In the rows, 128 means zero.
One turn sends every row of this set to another row. A few are shown first. Where does it send the rows asked after them?
Tolo: [131 118  83 125 126 158 119 102 142 109  82 136  92 124 125 122 119 107
 118 130 113 156 134 174 122]
tugim: [144 181 119 113 142 106  80 117 167 113 135 128 120 120 123 140 112 116
 164 126 154 111 133 105 126]
riz: [135 156 101 143 126 123 112 162 151 141 148  60 139 130 153 141 149 122
 135 131 134 151  85 124 123]
tenal: [129 149 164 129 139 114 160 112  88 154 127 115 128 133 135 139  82 142
  94 166 113 126 110 129 105]
buni: [100 152  98 145  90 135  96 116 105 166 130 133 192 118 126 129 159 137
 117 126 123 123 165 138 108]
Mugu: [110 119 149 153 128 166 143 136 161 160 113 164 151 111 100  78 129 105
 136 143 121 102 137 147 135]
nelug: [ 76 116  70 159 130 132 134 138 159 159 110 137 118 143 131 128 126 136
 122 129 135 106 162 103 140]
sos: [161 138 125 124 148 189 128 124 117 167 148 135 132 137 106  96 109 122
 154 126 139 149  92 162 132]
kemel: [135 126 143 151 117 176 130 133 149 152 121 168 130 116  92  71 125 107
 145 138 130 110 123 157 126]
non: [130 143 158 122 146 115 161 101  85 152 140 117 137 133 135 126  73 137
 108 165 115 129 116 122 113]
pitem: [ 98 100 149 107 133 116 152 131 112 117 137 137 139 132 107 163 163 170
 126 121 102 139 106  94 152]
vodu: [109 111 148 165 126 180 147 135 168 167 130 153 139 110 105  91 132 111
 127 139 129 110 117 152 131]
vuka: [140 134 136 130 103 128 140  96 101 154 101 117 120 105 141 170 134 158
 135 124 120 132  78 150 173]
Kuv: [ 79 106 131 139 138 110 132 139 173 130 117 132 134  91 133 118 127 121
  83 133 133  97 147 123 154]
tafof: [145 120 143 143 125 189 131 135 133 159 129 171 147 134 102  81 123 118
 138 122 133 133 101 159 120]
kuzol: [128 129 100  96 178 111 116 118 111 116 161  98 155 144 155 138 122 164
 112 149 107 151 142 152 128]
Bobo: [112 100 135 110 139 112 149 124 105 127 137 137 113 137 108 179 164 167
 123 120  96 138 109 108 153]
Mibir: [127 165 115 108 117 120  68 105 150 125 138 121 155 131 117 156 139 124
 172 125 138 112 168 113 104]
rutut: [150 181 119 113 155 114 117 103 173 119 114 102  97 124 124 137 100 140
 153 127 157 121 107 124 129]
zanu: [136 167 120 112 137 113  65 112 151 119 142 113 136 125 136 157 129 121
 173 117 144 114 148 101 122]
sufe: [129 112  80 127 127 165 117 108 133 119  99 137  89 117 128 129 106  99
 115 131 112 156 133 176 121]
nodug: [143 182 119 123 128 123  78 104 144 131 145 119 148 113 118 156 133 121
 164 140 143 118 168 116  96]
zin: [122 159 129 133  85 139  93 129 148 148 154 100 140  98 158 110 106 128
 120 149 103 150 157 172 132]
Ror: [ 94 129 107 122 112 141 151 132 157 129 109 112 109 147 128 102 128 166
  76 177 117 129 118 157 147]
peda: [115 155 145 152  77 132 117 157 137 134 133 137 164 118 138 147 150 167
 122 112 115 141 136 140  69]
Kot: [112 101 144 112 127 118 168 114 102 140 120 144 141 131 126 158 155 172
 124 121 112 133  89  99 155]
vena: [119 112 137 108 166 121 106 175 101 113 164 166 135 112 117 149 115 117
 110 158 118 115 142 135 126]
piz: [113 132 133  88 141 131 114 164 122 102 169 136 132 151  92 125 139 149
  98 109 103 138 145 115  99]
Tagug: [133 154 114 135 111 127 103 161 149 145 148  67 142 130 157 138 154 114
 137 136 135 144  76 128 133]
kapo: [125 114 136 128 111 108 150 105  99 141 109 138 131 127 139 172 146 167
 130 109 112 128  96 105 171]

Bobo -> vodu
vena -> nelug
zin -> kuzol
Now find these:
pitem -> Mugu
Kuv -> buni
tenal -> sufe
Kot -> kemel
vuka -> sos
Tolo -> Tagug
tafof -> tugim

One turn sends every row of this set to another row. A few are shown first. Where does it send the rows asked after them?
depi: [143 140 141 153 145  81 101  97 111 120 166  91 144 102 153 143 164 133
 171]
tefo: [ 99 131 154 118 163 137 155 162 118 129 170 123 123 164 147 120 135 110
 180]
lugel: [101 135 140 165 123  71 131 102 141 126 157  81 135 112 132 182 140 106
 158]
kun: [106 117 133 197  89 112 130 101  70 120 145 121  96 111 124 106 126  76
 145]
bage: [ 96 126 139 185 113 160 134  96 103 130 125  94  98 109 114 157 152  82
 146]
bog: [ 86 143 134  65 138 120 123 130  87 127 154 104 122 146 122  99 153 124
 135]
zim: [115 125 125 182  80 106 104 116 144 121 156  62 107 115 137 112 145  77
 142]
meloz: [ 73 146 108 165 101 113 170 131 110 111 166  63 105  75 118 137 155  96
 139]
kub: [119 151  84 120 118 150 137 152 110 135 154 100 113 165 139  87 162 102
 163]
tez: [127 147  92  91 116  89 130 163  98 142 126 125 133 111 109 102 151 109
 139]
Muve: [ 71 127 145 172 119 136 142 150  96 104 176  73 106  69 145 107 151  87
 143]
Ruf: [112 156 140 115  85  73 174 138 129 121 140 124 126 121 105 164 144 100
 160]
Gog: [ 97 121 134 186 133  96 121 104  48 125 151 136 120 102 138 128 128  99
 156]
Mir: [172 134 154 115 123 134 158 122 139 120 162 122  92 128 123  79 147  98
 147]
bama: [ 74 139 141 150 130 124 150 124  83 103 170  81 129  60 141 158 159 111
 151]
zalo: [ 86 136 105 192 141 150 110 120  85 140 132  97  99 106 126 136 159  94
 147]
Vogo: [146 118 170 177 117 108 100 121 138 113 174  81 113 114 152  87 150  98
 158]
vokot: [105 143 156 117 143  96 107 171  76 120 152 144 140 104 160 124 155 112
 172]
Buve: [ 97 126 130 188 106  82 160  94  78 126 146 128 107 112 108 147 120  92
 151]
kuzad: [169 146 127 103 158 124 130 120 104 124 163 134 114 118 144  91 162 123
 156]
bebe: [ 74 128 142 192 156 134 141 124 104 138 137 107  98 113 115 163 137  95
 156]
Munuv: [113 116 164 107 127  92 150 185 127 137 141 131 117 120 109  99 118  92
 146]
luvi: [ 78 140 143  73 131 104 155 135 113 127 153 100 108 157 104 107 138 116
 135]
muzi: [128 144 139  98 103 155 169 108 124 119 149 108 132 156 126 145 155 104
 170]
rolak: [136 141 121 176 115  60 143 113 157 130 165  76 108 126 118 125 145 116
 158]
fefe: [122 138 132 136  60 119 119 167 113 114 143 112 103 121 131  74 155  70
 145]
rami: [ 92 133 156  71 109 132 135 129 109 119 153  95 107 152 114  88 144 104
 131]
fara: [140 123 164  78  94 128 132 133 102 120 127 130 143 102 116 119 145  96
 141]
zefot: [100 122 144 173 146  98  75 130 107 125 167  86 134 101 170 129 150 101
 157]
noz: [159 150 128 111 158  94 175 129 137 132 165 130 101 132 116 112 145 124
 156]

noz -> Mir
lugel -> zim
Now find these:
kun -> Gog
Munuv -> fara
zalo -> bebe
Muve -> bama
depi -> rolak
fefe -> vokot
bog -> luvi
tefo -> muzi

